128 stands for zero in the data rows.
Some points:
[142,211,147,156,157,91,106,127,158,99,164,140,85,142,139,91,108,125,153,
 153,95,130,167,145,170,78,89,166,163,132,99,182,91,119,125,103,84,128,
 121,210,137,183,147,166,101,141,137,164,158,171,118,130,153,97,149,72,116,
 93,148,101,119,89,112,137]
[121,154,77,149,90,117,158,87,176,94,119,166,148,99,191,151,116,89,111,
 85,139,104,171,175,135,143,117,161,113,100,81,114,119,137,102,100,93,93,
 124,136,71,131,154,64,148,144,140,97,129,91,179,63,76,136,91,110,134,
 151,63,141,157,104,142,166]
[105,208,120,142,139,110,151,182,100,155,133,129,81,102,100,72,124,127,106,
 144,150,73,128,123,99,122,166,98,145,82,77,102,90,169,87,117,155,137,
 130,105,125,99,186,115,140,90,171,119,131,157,71,106,103,158,117,165,75,
 93,127,168,125,121,129,144]
[164,153,143,101,152,107,161,122,136,100,115,155,108,138,136,154,115,162,106,
 114,99,142,114,175,161,150,161,175,152,154,175,94,66,116,205,86,192,120,
 125,52,138,109,207,139,163,109,109,129,100,123,160,140,168,137,144,103,149,
 104,164,123,133,154,170,155]
[176,111,162,156,185,71,131,116,176,100,99,152,108,150,78,160,110,174,169,
 147,119,157,128,131,162,135,116,38,38,120,74,102,142,123,141,160,135,89,
 154,134,173,128,99,119,131,140,127,151,125,102,111,109,120,153,114,125,50,
 146,156,173,162,185,116,123]
[107,66,94,167,79,168,182,176,124,87,129,185,98,149,184,132,96,104,137,
 179,124,125,114,105,137,135,124,99,122,146,135,118,151,109,168,168,138,172,
 77,89,147,115,152,136,116,149,153,182,147,181,139,132,93,63,149,152,162,
 166,155,170,154,97,140,125]
[105,146,62,129,108,108,112,101,161,159,148,107,155,124,89,150,98,140,133,
 162,82,85,79,151,141,81,120,127,198,169,175,145,128,119,125,164,205,133,
 88,192,94,102,130,191,97,185,162,126,119,113,93,85,127,171,84,136,120,
 168,126,139,157,144,141,89]
[149,160,172,162,106,146,63,129,87,146,131,144,133,89,174,192,85,101,121,
 75,168,196,105,131,87,63,48,113,116,151,159,122,76,172,114,165,107,162,
 88,103,127,130,135,113,136,98,137,153,145,89,119,170,134,154,122,139,137,
 122,90,120,156,171,165,156]
[117,129,129,137,151,163,145,166,119,137,127,80,121,108,162,105,119,144,131,
 114,156,121,126,121,169,102,186,151,138,110,211,137,75,48,130,120,60,126,
 145,97,141,118,112,95,123,169,182,127,199,103,144,111,133,152,135,151,92,
 136,144,129,98,184,91,67]
[84,165,156,158,97,150,159,93,134,157,88,157,77,161,92,82,140,101,140,
 143,125,178,111,116,147,172,150,134,173,87,197,123,222,108,186,177,139,76,
 135,176,114,154,132,102,116,80,110,101,146,101,87,160,124,113,112,116,107,
 122,101,123,125,155,151,104]
[135,140,101,109,87,148,114,86,145,153,108,161,148,163,106,143,124,166,112,
 94,153,113,115,176,151,121,140,158,122,128,38,150,127,104,126,175,110,160,
 164,55,153,98,126,116,72,99,127,86,139,191,111,162,176,89,92,152,104,
 119,114,67,173,121,112,96]
[167,86,96,106,96,114,122,125,40,113,178,101,181,101,121,107,172,135,145,
 176,89,158,115,149,149,126,115,165,73,79,127,144,117,107,155,123,179,150,
 134,109,131,177,140,52,108,169,132,139,143,128,123,134,135,144,152,110,110,
 66,52,162,138,110,140,145]
[107,83,167,86,69,187,167,98,132,98,114,73,131,82,121,99,139,83,130,
 133,163,127,168,180,107,121,92,140,88,149,92,137,71,111,135,129,165,95,
 143,176,82,141,131,167,113,104,100,157,124,177,131,113,113,135,157,131,71,
 180,184,99,78,169,136,115]
[175,112,143,134,134,151,120,91,116,158,99,100,159,146,122,68,126,183,110,
 140,153,58,144,169,101,179,75,133,135,122,162,113,158,125,88,54,97,172,
 91,98,127,166,119,177,107,134,132,166,128,85,104,94,121,41,136,142,140,
 103,129,132,192,165,145,125]
[139,169,87,147,116,162,127,160,114,126,121,119,170,128,81,120,114,130,132,
 177,139,204,91,114,85,163,157,121,152,49,121,121,117,121,125,138,66,94,
 148,145,120,120,151,199,132,179,81,169,103,124,193,144,136,156,106,139,135,
 128,160,81,165,128,92,192]
[122,135,125,67,138,179,137,149,99,126,138,160,123,121,98,119,106,124,138,
 51,131,126,81,103,176,146,73,105,72,116,173,116,170,145,91,62,145,157,
 140,225,156,86,153,117,144,170,133,82,125,173,159,132,103,129,95,118,147,
 102,169,125,130,122,131,88]
[142,136,144,118,87,129,61,129,166,163,129,136,146,176,115,156,181,80,133,
 91,123,174,177,101,186,135,120,148,100,146,151,85,137,181,125,88,149,81,
 135,79,105,133,129,121,129,130,148,169,152,116,110,133,105,162,159,181,168,
 134,160,143,155,67,68,109]
[126,106,127,93,80,120,86,84,167,122,123,148,157,132,169,69,123,147,113,
 149,110,151,79,125,93,98,177,93,158,161,94,194,144,122,106,107,132,139,
 162,139,187,113,142,117,111,79,134,129,125,55,183,150,84,132,132,110,130,
 103,201,173,81,117,138,113]
[109,70,148,116,92,105,97,112,141,135,171,120,90,163,141,179,98,131,111,
 57,110,93,153,50,107,130,157,136,148,32,164,118,124,162,135,179,129,179,
 128,117,123,140,112,143,141,146,97,135,92,119,122,70,122,110,158,96,69,
 86,141,123,96,116,138,157]
[159,83,149,103,170,180,115,155,197,166,208,146,150,140,96,134,119,116,127,
 136,133,107,188,116,98,143,135,126,103,125,129,123,81,110,194,158,94,111,
 138,142,147,112,138,156,73,77,128,80,107,128,108,139,106,181,130,125,192,
 121,59,180,137,103,156,118]
[150,137,128,117,178,153,120,131,121,191,127,140,59,114,79,136,176,149,91,
 166,159,176,158,103,119,95,106,151,90,142,112,170,160,164,139,139,147,146,
 85,82,86,146,119,129,133,161,167,99,104,109,238,102,157,106,118,119,118,
 176,120,152,63,122,156,131]
[191,123,128,147,139,159,156,122,101,106,117,132,173,110,116,158,146,121,139,
 136,89,101,153,193,113,92,182,71,146,120,190,145,176,188,127,143,125,122,
 129,129,188,187,123,118,142,97,172,125,119,183,113,107,89,146,129,111,146,
 149,139,62,68,123,92,141]
[127,107,49,70,126,157,94,152,139,128,107,142,148,125,142,134,143,101,163,
 161,132,119,112,125,171,143,133,160,148,129,69,126,133,152,140,112,89,129,
 64,152,164,116,105,144,222,128,117,101,119,93,42,121,171,127,164,131,105,
 131,152,114,102,166,158,128]
[100,165,105,161,129,116,79,119,112,132,153,105,156,139,141,175,110,116,112,
 170,140,135,154,121,143,160,116,77,133,186,166,116,133,78,90,80,113,115,
 158,97,150,121,135,144,162,142,94,140,78,163,130,151,125,89,111,134,75,
 132,68,133,38,99,193,76]
[147,146,125,83,165,77,127,89,77,126,131,118,112,174,166,76,100,100,61,
 95,73,144,115,95,139,130,146,37,158,125,81,156,123,129,127,114,130,106,
 122,120,96,134,126,146,142,142,84,103,180,167,145,138,136,130,187,174,171,
 185,66,116,151,159,136,113]
[120,111,202,157,140,103,154,192,104,100,116,119,156,127,117,93,112,124,182,
 87,99,131,142,149,163,157,111,138,149,147,67,114,130,191,160,180,123,156,
 151,92,83,133,89,106,108,146,113,116,119,82,146,106,132,135,92,180,161,
 94,140,93,77,83,178,84]
[118,122,127,116,198,143,139,127,118,94,127,117,92,119,196,146,129,92,119,
 146,103,131,146,89,138,143,175,148,64,186,169,170,149,136,122,111,131,179,
 104,116,91,134,105,124,57,83,76,124,110,94,92,125,134,146,43,155,113,
 103,121,102,132,132,54,195]
[171,144,156,129,103,117,145,168,127,143,99,123,102,110,104,173,154,125,60,
 84,123,124,44,123,83,128,141,142,117,197,88,118,134,58,137,147,84,106,
 172,150,86,183,93,136,162,159,140,131,143,143,72,118,109,101,125,100,155,
 101,157,163,130,95,121,161]
[97,140,118,128,167,142,202,98,187,135,77,103,141,138,124,112,155,132,134,
 113,148,137,81,72,117,128,143,129,114,102,128,114,34,163,52,141,166,132,
 132,124,171,121,106,124,127,151,135,185,112,111,103,172,149,107,138,81,163,
 138,45,107,115,86,109,99]
[182,98,152,177,65,63,152,148,167,138,112,109,113,100,98,148,161,105,170,
 160,128,106,159,74,66,163,91,87,168,102,116,164,137,87,118,79,140,166,
 118,140,96,64,155,87,142,120,115,115,141,124,112,133,166,146,115,103,169,
 139,147,94,132,173,98,104]
[83,107,96,124,104,57,137,149,103,116,97,125,131,158,135,135,95,157,126,
 158,161,93,125,145,93,112,116,154,67,161,155,96,168,198,186,102,87,86,
 150,143,97,66,96,139,108,103,156,116,121,117,153,152,148,137,193,126,135,
 85,91,120,77,144,91,138]
[44,134,88,95,194,134,166,100,123,139,131,104,175,108,139,140,138,159,131,
 152,81,123,148,64,93,116,10,148,193,156,145,116,123,125,113,156,107,97,
 152,107,153,159,101,68,142,99,135,98,106,154,152,109,126,140,140,129,106,
 128,192,118,179,115,118,157]
[160,50,145,130,140,134,119,158,98,68,154,146,98,98,108,101,118,147,134,
 115,148,112,123,145,156,113,136,199,181,142,160,102,195,120,0,164,133,99,
 155,112,129,112,114,170,139,92,104,132,139,133,142,157,141,143,140,103,128,
 180,107,160,159,113,128,133]
[91,163,145,181,140,116,83,114,104,131,126,121,179,129,138,128,157,151,142,
 73,200,56,138,81,147,145,170,154,123,130,92,137,148,98,193,143,203,144,
 125,195,155,138,115,116,146,120,121,141,110,146,156,167,141,121,119,149,154,
 165,124,145,133,157,110,197]
[46,111,165,130,160,104,96,125,111,140,166,100,78,119,164,140,171,139,161,
 140,134,171,127,247,78,114,186,98,122,96,108,100,132,85,122,97,126,122,
 94,145,138,109,104,124,149,146,113,93,138,135,120,146,124,94,133,112,170,
 132,169,127,194,93,125,101]
Along one direction, these points spread out more than along any other. Where along it does each point below lie, from 0 to 99? 50 is the average, and the first point above lies past it. One standard deviation of the points above along it is 16.
[135,140,101,109,87,148,114,86,145,153,108,161,148,163,106,143,124,166,112,
 94,153,113,115,176,151,121,140,158,122,128,38,150,127,104,126,175,110,160,
 164,55,153,98,126,116,72,99,127,86,139,191,111,162,176,89,92,152,104,
 119,114,67,173,121,112,96] 48
[142,211,147,156,157,91,106,127,158,99,164,140,85,142,139,91,108,125,153,
 153,95,130,167,145,170,78,89,166,163,132,99,182,91,119,125,103,84,128,
 121,210,137,183,147,166,101,141,137,164,158,171,118,130,153,97,149,72,116,
 93,148,101,119,89,112,137] 71
[117,129,129,137,151,163,145,166,119,137,127,80,121,108,162,105,119,144,131,
 114,156,121,126,121,169,102,186,151,138,110,211,137,75,48,130,120,60,126,
 145,97,141,118,112,95,123,169,182,127,199,103,144,111,133,152,135,151,92,
 136,144,129,98,184,91,67] 58
[191,123,128,147,139,159,156,122,101,106,117,132,173,110,116,158,146,121,139,
 136,89,101,153,193,113,92,182,71,146,120,190,145,176,188,127,143,125,122,
 129,129,188,187,123,118,142,97,172,125,119,183,113,107,89,146,129,111,146,
 149,139,62,68,123,92,141] 55
[118,122,127,116,198,143,139,127,118,94,127,117,92,119,196,146,129,92,119,
 146,103,131,146,89,138,143,175,148,64,186,169,170,149,136,122,111,131,179,
 104,116,91,134,105,124,57,83,76,124,110,94,92,125,134,146,43,155,113,
 103,121,102,132,132,54,195] 25
[105,208,120,142,139,110,151,182,100,155,133,129,81,102,100,72,124,127,106,
 144,150,73,128,123,99,122,166,98,145,82,77,102,90,169,87,117,155,137,
 130,105,125,99,186,115,140,90,171,119,131,157,71,106,103,158,117,165,75,
 93,127,168,125,121,129,144] 56
[83,107,96,124,104,57,137,149,103,116,97,125,131,158,135,135,95,157,126,
 158,161,93,125,145,93,112,116,154,67,161,155,96,168,198,186,102,87,86,
 150,143,97,66,96,139,108,103,156,116,121,117,153,152,148,137,193,126,135,
 85,91,120,77,144,91,138] 32
[107,83,167,86,69,187,167,98,132,98,114,73,131,82,121,99,139,83,130,
 133,163,127,168,180,107,121,92,140,88,149,92,137,71,111,135,129,165,95,
 143,176,82,141,131,167,113,104,100,157,124,177,131,113,113,135,157,131,71,
 180,184,99,78,169,136,115] 64
[147,146,125,83,165,77,127,89,77,126,131,118,112,174,166,76,100,100,61,
 95,73,144,115,95,139,130,146,37,158,125,81,156,123,129,127,114,130,106,
 122,120,96,134,126,146,142,142,84,103,180,167,145,138,136,130,187,174,171,
 185,66,116,151,159,136,113] 54
[149,160,172,162,106,146,63,129,87,146,131,144,133,89,174,192,85,101,121,
 75,168,196,105,131,87,63,48,113,116,151,159,122,76,172,114,165,107,162,
 88,103,127,130,135,113,136,98,137,153,145,89,119,170,134,154,122,139,137,
 122,90,120,156,171,165,156] 22
[160,50,145,130,140,134,119,158,98,68,154,146,98,98,108,101,118,147,134,
 115,148,112,123,145,156,113,136,199,181,142,160,102,195,120,0,164,133,99,
 155,112,129,112,114,170,139,92,104,132,139,133,142,157,141,143,140,103,128,
 180,107,160,159,113,128,133] 58
[171,144,156,129,103,117,145,168,127,143,99,123,102,110,104,173,154,125,60,
 84,123,124,44,123,83,128,141,142,117,197,88,118,134,58,137,147,84,106,
 172,150,86,183,93,136,162,159,140,131,143,143,72,118,109,101,125,100,155,
 101,157,163,130,95,121,161] 56
[175,112,143,134,134,151,120,91,116,158,99,100,159,146,122,68,126,183,110,
 140,153,58,144,169,101,179,75,133,135,122,162,113,158,125,88,54,97,172,
 91,98,127,166,119,177,107,134,132,166,128,85,104,94,121,41,136,142,140,
 103,129,132,192,165,145,125] 63
